rotation steps, each row followed by its count of steps
The counts run from 0 to 310.
[  6  22  -7   8   5 -40   5  15  16 -30  -5 -20   0 -10 -21  -9  15 -15
  31   2  12  29  22 -28 -21  -3 -18  -9  -5  34  -5  44   0 -23  17  16
  -2 -10  38  36  12  17  -1  21  -2 -11 -34  15   0  25  17  17  10  14
  12 -45  37  23 -13 -22 -14  -1  -6   0 -12 -12   1  -5  -2  13 -16 -17
 -10]
251
[  8   2  15 -18 -16 -18  19   5  36 -12 -25   0  14  11  19 -10 -26  12
   5 -15 -22 -15 -28  -9 -29 -33 -11 -24  17   2 -18 -11   0 -26  33 -10
   8  35  -7 -15  27   7  30  -4  17 -15  -5 -13 -23  -3  26  -5  11   5
  30  -6 -16 -16   4   4  17   3   1  -7   0  48  -4  14 -28 -28   1 -14
   1]
105
[ 17  21 -30  21  29 -14  10  18 -20 -19  14 -11   1 -28 -14   7  16  -4
  27  25  21   6   9 -46 -23  -6  -1 -13 -22   4  16  29  -2   1   0   2
  14 -39  21  39  -8  18 -25  11 -25  -8 -10 -10  15  23  22  15 -12  -3
   9 -13   9  25 -23   0 -40   3  -9  18 -15 -13  12 -16   3  29 -23   4
   4]
254
[ -4 -15   4 -35   1  11 -11 -18  26   5  -9  14  -1  13  -7   7  -3   8
 -48 -10 -21  10 -10   7 -29 -20  -6  -2  32  13  12 -12   0  -7   7 -48
 -18  40 -11   1  32  -6 -12  -3  30 -18 -45  -7  -9  20  -1  -5  19  20
 -15   3 -12   1   2   6   3  28  16  -3  11  23  -5   6 -21 -44  19   1
  36]
90
[ 30  19 -28  12  29  -5 -15 -13  -1 -18  -4  -5  10  11   1  30  -6  10
  -7  24   9  -9  13   4  -2  -8 -20  -8 -26 -38  41 -11 -34   0 -12 -23
   7  15  19   0  -9  19   2  -4 -13  21  -5  -2  16  10  24 -30  13  13
  54 -23 -14   4   6  41 -40   5 -14  12   2  -4 -15 -10   3  16  -8  13
  -6]
276
[ -5  19  15  -5  -2  10  10 -26 -10 -14   4 -29 -47 -18  16  22 -23   8
  32   7   4 -24   9   5   6  23  -9   6 -25 -22  31  -8 -20  -4   9  13
  -1  -3 -34 -22 -23 -13   5 -13  11   9  48   2  -5 -19 -11 -27   7  -6
   8  43  -8 -10  -2  40  18  17 -22 -14  19  -9 -19   6 -44 -18   8  20
  12]
190
[-27   4   1  -9 -11  10  23  21 -16 -11 -26 -39  -8   8 -42  -7  14   7
  18   5   2  20  15   4 -14  22   0  -6 -12  35 -15  23  -7  -4  24  38
  -5 -18  -4  11  30 -28   4  -8   4   0  -4   7 -37  13  -7  28   7  -7
 -31   9  29   4 -18  -9  33  -1  -4 -16   6  -1   1   5  -2 -55   7 -35
   2]
219
[ 15  19   2  15 -20   3   2  -3  -1   8  33   9 -12  -5   6 -21 -34 -10
  41 -16  20 -49 -31 -34  16  -6  14   7 -14 -25 -14  -6  10  -7  13  35
 -13  -9  27  -7 -15  29   4  -1  -1 -21  40   4  14 -12  18 -13  17   4
  12   6 -11  -2  26  13   3  -7  27   5  -2  13   7  -8  -4  54  -7  -5
 -27]
147
[ -5 -20  14  36  -6  -5  -9 -25 -23   3  16  35 -16 -18  29  46 -17  -6
 -17   2   5  -9  -4  -3  40 -28  15  25   3  19   7 -18  23 -28  12 -25
   4   7 -10  -1   8 -12 -25   2   6  -4  -2 -15  41   7 -22  -3 -17 -16
  14 -43 -32 -16   5   3 -25 -10   4  34  -7 -15  -6 -20  -5  25  -5   7
   9]
60
[ -6  -1   8  -2   3  -1  26  14 -27 -27 -21 -43 -17 -11  18  11  21  12
  36  11  24  -8  28  15   1   8   4 -20  -6   1 -13  22  -7 -24  23  47
  11 -14 -12  -3   4 -27   0  16  -1   6  22  -8 -48   9  -3   8  -5 -21
  -6  18   1   8 -26  -2   4  -6 -19 -25  -5   2 -13   8 -14 -39  -4 -30
 -18]
212
[ 17  -6 -15  10   4  -2   9 -12 -31  22  -4   3  16  13 -14  -7 -13  15
  -6   4 -17 -14  -8  17   2   2  11  -8 -10 -32  17 -14   0  52 -26 -20
  13 -18 -19 -39 -23 -13  28 -47 -24  35  25 -14  11  -9  -9 -32 -27 -18
  17  -9   2 -20  18   9  14  10 -20   2   5   0  -6   1   6  -7  -2  35
  -3]
11
[  0 -23   6  12 -10 -36  15   9 -28  -1  -8 -10   7   0  27 -12  22   7
  15  -3  18   7  38  40  27 -23  29 -12  28  -4 -46  -1  26  -7   1  21
  20   4  13  -9   0 -23  17 -10 -17  30  13 -15  -8 -18 -11  -4 -26  -9
  17 -50   5 -23  -3 -17  17 -27 -11   0  -6  -9   0  -5  -2  13 -17  -1
 -42]
29
[ 20   8   4  -4 -20   6  -5   9  11   4   2  -2  15  36   1 -24 -26   2
  15  -8  37 -34 -24   6  22  -5 -10 -15  17 -20 -35 -13  15 -17  16  36
  -7  23  48   2  13  30  -3   4   9 -15  11   2 -11  -1  21  -1  27  12
   1   8 -18   1  27   5   8 -30  35  -9  12  23  20   9   4  19  -7 -28
 -40]
137
[ 13  16 -27  23  28 -27   8   8 -13 -16  16 -10  -5 -30  -6  10  23   1
  28  14  36  -6  30 -31 -27  -4   2 -19  -8   3  12  38  -1 -19  13  11
   2 -13  47  49   3  21 -15  17  -8   3  -6  -3  15  18  21  10   1  10
  25 -25  18  35 -13   4 -32   0  -3  -1  -5   0   2 -12  -8  18 -15  -5
  -8]
255
[  5   8  14 -19  -6  18  -1  -3   9 -23  31  -7 -24 -26  39  12   2  -7
  17   3  38  -7  37  26  15  11   0  18 -16 -51  12  -7 -11 -26 -26  21
 -12   8  -4  13 -17  15 -30  20  16  -1  28   9 -29 -14  -8 -37  20   5
 -25  36  -6  12   0  24 -17  17  22 -24  12 -17  -9   9   1  16   5 -16
 -29]
174
[-20  21  28 -23 -18  18  -3 -14  25  -4  -4 -27 -25  13 -12   2 -19 -11
  10 -17 -28  14   3   2   1  17 -11  41 -21  -5  28   0 -25   9 -13   3
 -20   2 -41  -9 -10 -12   1  -6  29  -3  13  32 -19 -27 -11 -20  22  15
 -38  32  16 -13   5  16  42  25  -5 -16  18 -16 -14  10 -11 -23  32  -3
  -3]
187
[ 18 -17 -17 -25 -11  32 -10  31  -2  25  -1  26  27  29  -3 -25   9   3
 -28   9  15 -27 -35   1  -4  14 -11 -16  27 -12 -18  -9   2  19 -13   3
 -12  -4   9  -4  -2   7  -8  15 -19 -21  -1  -9   1  12  13  32   7 -20
 -33  41 -31  11   9 -21 -11 -21  35  16   3  28  27  22  30   6  -6 -17
   9]
129
[  0 -22   7   2 -11 -20  -4  17 -17  17 -13   9  35  21  10 -20  10  -6
 -16   2 -21  30  11  23  21  -9  18   8  21  16 -16  -9  15  38 -22  -6
   8 -16 -15 -29  -4 -19  28  -9 -25  21  -3  -8   4  -8 -10   0 -36 -32
 -13 -25  -1 -25   1 -39  15 -23 -16  13  -3 -18  10   7  31   8 -13  22
  -5]
26
[  9  -9 -24 -14  32 -26  14  -4  -7   2   3 -11   8   3   4 -28  35  27
  -5 -12  -4   9  33  34 -17   2  21 -34  33 -23 -13  18  -1  28 -27  -1
   0  32  16 -10  -6  -4  39 -24 -25  35   3  -3 -10 -19   3  -2  -4  26
  36   3  25   0   1  13  15   7 -15 -28   5   2 -10  -9 -31  -9 -14  26
 -18]
299
[  8  16 -21  28   8  20  10  -9 -53   4  -7 -40 -22   6 -26  28 -15  16
  17  20  31 -29   1   1  19  33 -13 -24 -12  22  -9  20  -4 -22  43  42
   5 -22  22  -6  19 -11   0 -13   2   3  10 -10   8  16   4  11  -1 -14
  10  -2   0  24  -6  13   6  -3  -7   8   8 -10  -6  -1 -34 -40 -11 -25
   4]
228
[-11 -24  20  13  -6 -21  22 -25  18 -17  29  12 -30 -43  34  23   6   2
   5 -16   3  10  19 -16  -4 -53  20   9  21  12 -14  -1  17 -48  20 -28
   0  22 -10  25  20   0 -27  11  25 -13 -11 -11   0  -1  -9  -4  -3   7
  10 -35  -1  -6 -13  -2 -17   6  14 -16  -9   3  -6 -23 -30   4   1  12
  -2]
72
[  5 -15   1 -19  -2  11   1 -25  18   2 -16   4   0   8  14  25  -9  11
 -28 -10  -2  -6 -10  25 -16 -26 -15 -26  29   2  -7  -9   0 -35  34 -27
  -7  49   3 -15  37  -6  -3  -8  37   1 -22 -14 -11  17   6  -6  25  11
  22  -6 -16  -2   8  24  11  12  13 -13  12  37 -13   6 -42 -38   6 -10
  12]
94
[-17  -5  26  27 -16  -7  -7 -27  -9 -10  14  18 -24 -19  34  46 -20  -7
  -3  -1  12  -2  19   1  35 -32  22  11   7  15  -7 -10  24 -52  33 -14
   0  22  -2   4  13  -5 -12  11  19   4 -10 -14  24  -7 -15 -13  -6  -3
  20 -55 -13 -17   2  11 -16 -11   5  12  -6 -17 -14 -18 -19  20  -6   4
  -6]
61
[ -7 -33 -10  25  -1  29  16  -4 -46  19  18  10   4 -12 -28   6   5  16
 -17   5   5   2   1   3  30 -16  36  17  -7  -5 -15 -12  27  33  -5   0
  -3 -33 -13  12  -7 -23 -20 -29  -3  14   4 -20  12   5 -35  12 -23  -8
 -48 -31   7 -14  11 -23  -5  -8  30  14   1 -18  21 -27  15  13   0   9
   2]
43
[ -1 -21   0 -28   1   5  -3 -23  26   0   5   8 -15   4   2  26   4  10
 -35 -19  -3  -1   1  18 -24 -15  -4 -18  37  13  -5  -1   9 -23  22 -38
 -12  46   3   6  32  -2 -15  -8  42  -5 -28  -8  -2  17   1   4  24  24
  10   7  -4   2  -2  18  -2  21  21 -22  19  24  -3   5 -33 -43  15  -9
  14]
89
[ -8  17  32 -18 -18 -21  -1  -1  -3 -20 -25 -33 -36  -1  29  14  10  -3
  27   0  -6  13  33  21  14  29 -17  -7  13  17 -15   7  -3 -29  11  27
  -8   3 -28 -20  -3 -24  25  11   0   5  14  19 -23 -16   1   1   0 -16
   9  21   2 -12 -20   5  32  -3 -32 -15   1  -9 -26  31 -32 -34   3  -2
   0]
202
[ -7 -21  29  20 -16   6 -19 -23 -16  14   2  31 -11  -9  15  38 -21  -9
 -19   5 -21  10  -2 -12  32 -20  13  35   2  29  13 -15  17  -9   4 -28
  -3 -10 -30  -2   4 -12 -21   4   9  -3 -24  -5  36  13 -15  -3 -12 -14
  -8 -43 -25 -13   5 -10 -22  -5   9  45  -7 -23   2 -19  18  23   1  14
  18]
59
[-19 -35   1   9 -13  18   6   4 -22  22  -1   7  19  -5 -42 -11   5   1
 -15 -16  -2  26   8   9  20 -13  35  30  11  14 -17  -6  18  27  -8  -3
  -8 -18  -2   9   6 -29 -20 -26   4  15 -24  -5   2   1 -33  14 -15  -2
 -57 -27  21 -13  17 -37  15 -14  25   8   8 -23  14 -24  22   7  16   7
  -4]
42
[-15  18  20 -11 -14  11  -4 -14 -22   7  -1 -13 -40   0  15  16 -15  -7
   5   2 -29  -3  -3  -3   3  28 -15  15 -19  -1  42 -13 -23  18  -8  -2
  -1 -18 -59 -30 -29 -25   4  -7 -13   7  33  -3  11 -12 -20 -16  -8 -36
 -12  52 -13  -1  -3  15   6  19 -30   0  -2 -14 -21  14 -13 -22   8   7
  27]
194
[  3  17  17  -8 -23   8 -22  10   9  26  29  33 -14   3  15 -26 -13 -26
  12  -6 -16 -18 -12 -39   2  18  -7  21  -3  -5   2   6  15  17 -25   0
 -17 -18  -9   6 -40  20  -6  18 -13 -18  19  15  40 -22  11   4  10  -5
 -25  40  -6  12  18  -7  -6   3  13  20   1 -15   8   0  14  55   4  14
   3]
156
[  4  29  -5  24  -5 -33  -1   5  -2 -22 -17 -20  -7  -7   1   4   0 -19
  28   8  20  15  17 -27  10  -1 -18 -11 -10  40 -12  27   1 -42  31  31
   6 -19  41  19  17  10  16  21  -9  -4 -16  12   1  13  16  12   4   7
  34 -42  13  11 -24   1 -18 -12 -20   3 -10 -14  -4   2  -6  11 -26 -25
  -6]
245
[ -1  11 -11   2  11  11  39  15 -45 -18  -6 -41 -24 -20  -1   7   9  20
  27  16  40 -16  16   2   4   5   4 -19 -17  -6 -10  17  -5 -17  29  46
  15 -26  -8   6  16 -23 -13   2  -3   9  25 -18 -32  11  -6  11 -13 -24
 -20  11  -4  17 -20  -1   6  -7  -7 -21   1   3  -4   8 -15 -41  -7 -23
  -8]
217
[ 18   7  -5  -8  17 -29   3   7  28 -13 -18 -10  41  10 -16  -7   2  -3
   1  14 -40  23  -3 -19 -27 -21  -4   6 -24 -15  45   4 -26  36 -42 -38
  10  -5 -15  -5 -19  17  24  -2 -12  18  -6   4  -6  -3  16 -21  -5   4
  26 -14  10 -23  -3   5 -11   9 -33  14   3   8 -12 -11  27  10   0  28
   0]
285
[ 14 -26 -21 -14  20  19  -7  14 -18  18 -12   0  32  27  -9  -6  27  22
 -32  13  -4   3   6  39   3   6  16 -11  11 -23   4 -13 -11  54 -44 -21
  -2  -6 -11 -18 -25 -15  -2 -19 -36  37  -7  -7  -7  -2 -12   3 -26 -21
  -4   4   5 -11   2 -10   0 -16  -6   8   3  -2   7 -10  31 -11  -7  22
 -10]
307
[-10  14  16 -15 -11  28  -2 -17 -19  -5  11 -20 -35 -11   6  21 -16   1
  19   5 -15 -16   0  -7   6  23 -10  25 -36 -23  41 -10 -20  19  -8   8
  -7 -19 -54 -22 -26 -12  -5 -13  -1   3  42  -2  -4  -9 -12 -21   7 -15
 -15  46 -13  -2  -2  22   7  20 -16  -5   7 -16 -15   9 -13 -14  17  15
  19]
189
[-11 -24  -4  29   1  11  11 -18 -39  11  26  -2 -17 -10 -21  11   0  20
   6 -15  39 -12  14  21  33 -15  47  10   5  -5 -30  -8  25 -11  29  16
 -14   8  24  14  10 -18 -11 -31  11  16   3 -19   6   0 -24  -2 -11  20
 -10 -45  10  -9  17   3  14 -16  30   1   4 -15   3 -29 -17   3   3   0
 -22]
45
